In the rows, 128 means zero.
Turns, then the turns between two rows, first turn first; the first pair answered
Pes (before -> after):
[121 131 155  89 133  91 162 145 141  80  85 187 154 132 145 150 138 130
 137 140 115  75]  ->  [170 198 153 140 102 146 134 139 151  86  97 160 150 150 158 153 120 153
 116 149 116 151]
[123 122 154 130 115 121  78 126 115 141 136 120 132 101  98 111 153  95
 135 136  90 103]  ->  [119 109 150  92 138 105 141 143 131 118 122 170 138 110 117 146 145 113
 148 146 101  85]
[150  98 171 113 152 153 152 162 139 125 112 107 111 191 122 144 127 120
 111 152 119 134]  ->  [156 106 174 125 143 161 131 157 133 134 115  90 108 188 116 134 129 117
 105 149 112 142]
kefeb (before -> after):
[109 118 150 113 115 110 118 145 128 120 111 138 125 123 116 137 134 119
 137 112 129 104]  ->  [143 127 127 142 124 145 129 133 118 141 132 118 106 125 154 122 128 118
 131 124 165 133]
[176 162 135 117 136 118 121 151 127 108 203 156 137 105 164 179  93 151
 129 123 140 158]  ->  [145 132 157  82 151  85 112 158 125 103 186 168 149  86 138 182 107 126
 139 115 116 109]
[114 105 108  91 149 145 189  97 121 142 134 122 116 153 191 161 121 124
 142 142 186  96]  ->  [ 98 147 123  97 103 136 176 118 152 104 117 149 132 183 146 196 110 182
 128 132 141 129]
[115 137 117 109  93 106 120 131 126 113 151 139 153 113 100 134 115 156
 127 123 124 116]  ->  [129 113 103 111 124 116 129 117 107 137 165 123 139  95 135 113 118 120
 133 130 158 104]
favu (before -> after):
[130 115 140 192  63 134  61 123 125 111 123  97  98 140  67  99 171 141
  86 126 125 167]  ->  [163  95  84 197 106 153 131 107 109 128 151 107  77 132 148  88 162 131
 100 148 202 164]
[125 137 135 136 147 193 133 136 116 153 119  98 123 111 128 117 116 132
 119 170 141 148]  ->  [120 138 150 129 143 194 132 147 120 147 105  98 127 124 113 128 118 135
 116 169 126 150]
[110 179 165 135  54 125 105 172 141  87 115 111 115 160  73 159 115 179
 120  96  75 141]  ->  [140 193  81 175  69 122  92 111  95 120 188 102  95  81 149  88 117 156
 133 107 147 130]
[125 116 112 159 131 148 123 117 123 146 130  82 105 145 151 105 118 124
 134 125 155 150]  ->  [117 109 135 145 133 150 140 141 139 136 105  86 109 175 136 132 115 133
 128 125 134 152]
Nide (before -> after):
[205 146 132 117 171  99 170 136 160  81 133 161 128  85 179 169 114 159
 171 169 121 162]  ->  [177  79 142  95 201  72 159 129 134 103 131 136 118  66 169 139 140 106
 183 155 129 102]
[117 118 121 155 103 146 107  97 113 101 144  80 110 204 130 107  96 161
 122 136 130 142]  ->  [130 135 110 159 107 143  79  76 103 108 167  86 118 159 147  85 100 139
 130 143 137 129]
[131 145 113 125 126 109 131 121 129 117 135 150 139 116 139 132 129 142
 141 128 128 115]  ->  [119 119 118 115 133 102 139 126 127 121 127 141 134 127 131 132 134 133
 143 121 130 103]
Now pairs of rows:
(2 to 3 turns a pair)
[186 168 151 101 162 141 139 116 153 131 130 156 151  90 173 127 141 110
 121 166 141 135]  ->  [173 156 160  89 167 128 135 118 153 129 124 161 156  84 161 128 147  97
 123 162 131 116] -> kefeb then kefeb
[136 114  80 172 103 149 109 136 111 137 168  94 112 128 116  91 143 164
  95 126 132 174]  ->  [ 97  94 104 147  92 119  96 149 115 123 149 103 123 132  73 101 153 165
  96 110  96 146] -> Nide then kefeb
[110 132  61 173 141  79 128  94 144 150 137 111 112 127 139 108 171 139
 122  96 107  80]  ->  [ 98 123 101 155 136  79 141 125 165 135  99 114 121 167 106 144 167 150
 119  88  75  85] -> favu then favu
[168 180  94 128 111 168  69 104 129 150 140 121 122  81 138 107 108 136
 106 133 113 136]  ->  [162  97  96  91 174 165 145 117 121 160 120 119 106  97 171 118 114  96
 124 141 154  94] -> favu then Nide
[137 147 141 154 123  97 172 142 121 138 121 161 124 120 105 141 134 114
 137 146  71 137]  ->  [136 152 132 166 111 100 168 140 119 137 127 157 122 129 103 136 131 129
 132 142  74 146] -> favu then Nide then Nide
[129 115 161 142 126 144  83  96 126 159 151 130 157 111 124 132 146 117
 143 127  95 133]  ->  [132 131 151 125 132 131 106  96 138 141 151 170 168 100 138 149 137 132
 151 138  98 128] -> Pes then Nide then Nide
[115 121 126 127 124 104 158 130 138 108 111 161 128 125 110 140 147 169
 139 101 141 126]  ->  [113 110 137 121 138  94 124 118 122 125 115 143 130  93 108 117 161 130
 146 100 136 100] -> Pes then favu then kefeb
[129 115 114 152 108 130 112 125  93 144 143 107 114 131 117 113 145 139
 139 120 153 117]  ->  [124  90 126 132 127 131 151 140 101 137 121 117 115 152 123 136 144 138
 144 124 157 107] -> favu then kefeb then kefeb
[136 133 147 117 107 139 171 130 156 109  97 125 129 173 150 133 142 194
 137 164  98 141]  ->  [139 130 138 118 113 143 181 128 152 113 102 123 123 171 163 131 142 190
 140 165 114 140] -> favu then favu then favu
[ 85 141  88 135 106 105 119 110 134 109 131 144  93 131 116  91 147 163
 113 113 127 125]  ->  [102 155  85 140 106 122 137 115 142 107 130 148  92 146 132 103 137 175
 111 122 134 147] -> Pes then favu then Pes
[136 159 109 148  98 148 145 119 145 116 130 148 145 160 131 134 121 165
 126 125 116 160]  ->  [100  96 112 133 117 114 113 104 110 138 136 120 138 125 111  91 150 113
 137 104 116  98] -> Nide then kefeb then Nide
[115 125 137  96 191 143 134 130 134 133 132 142 144  90 143 134 143  82
 142 144 143  96]  ->  [110 119 122 116 185 147 115 119 117 145 151 121 134  88 141 108 149  81
 139 138 151  98] -> kefeb then Nide
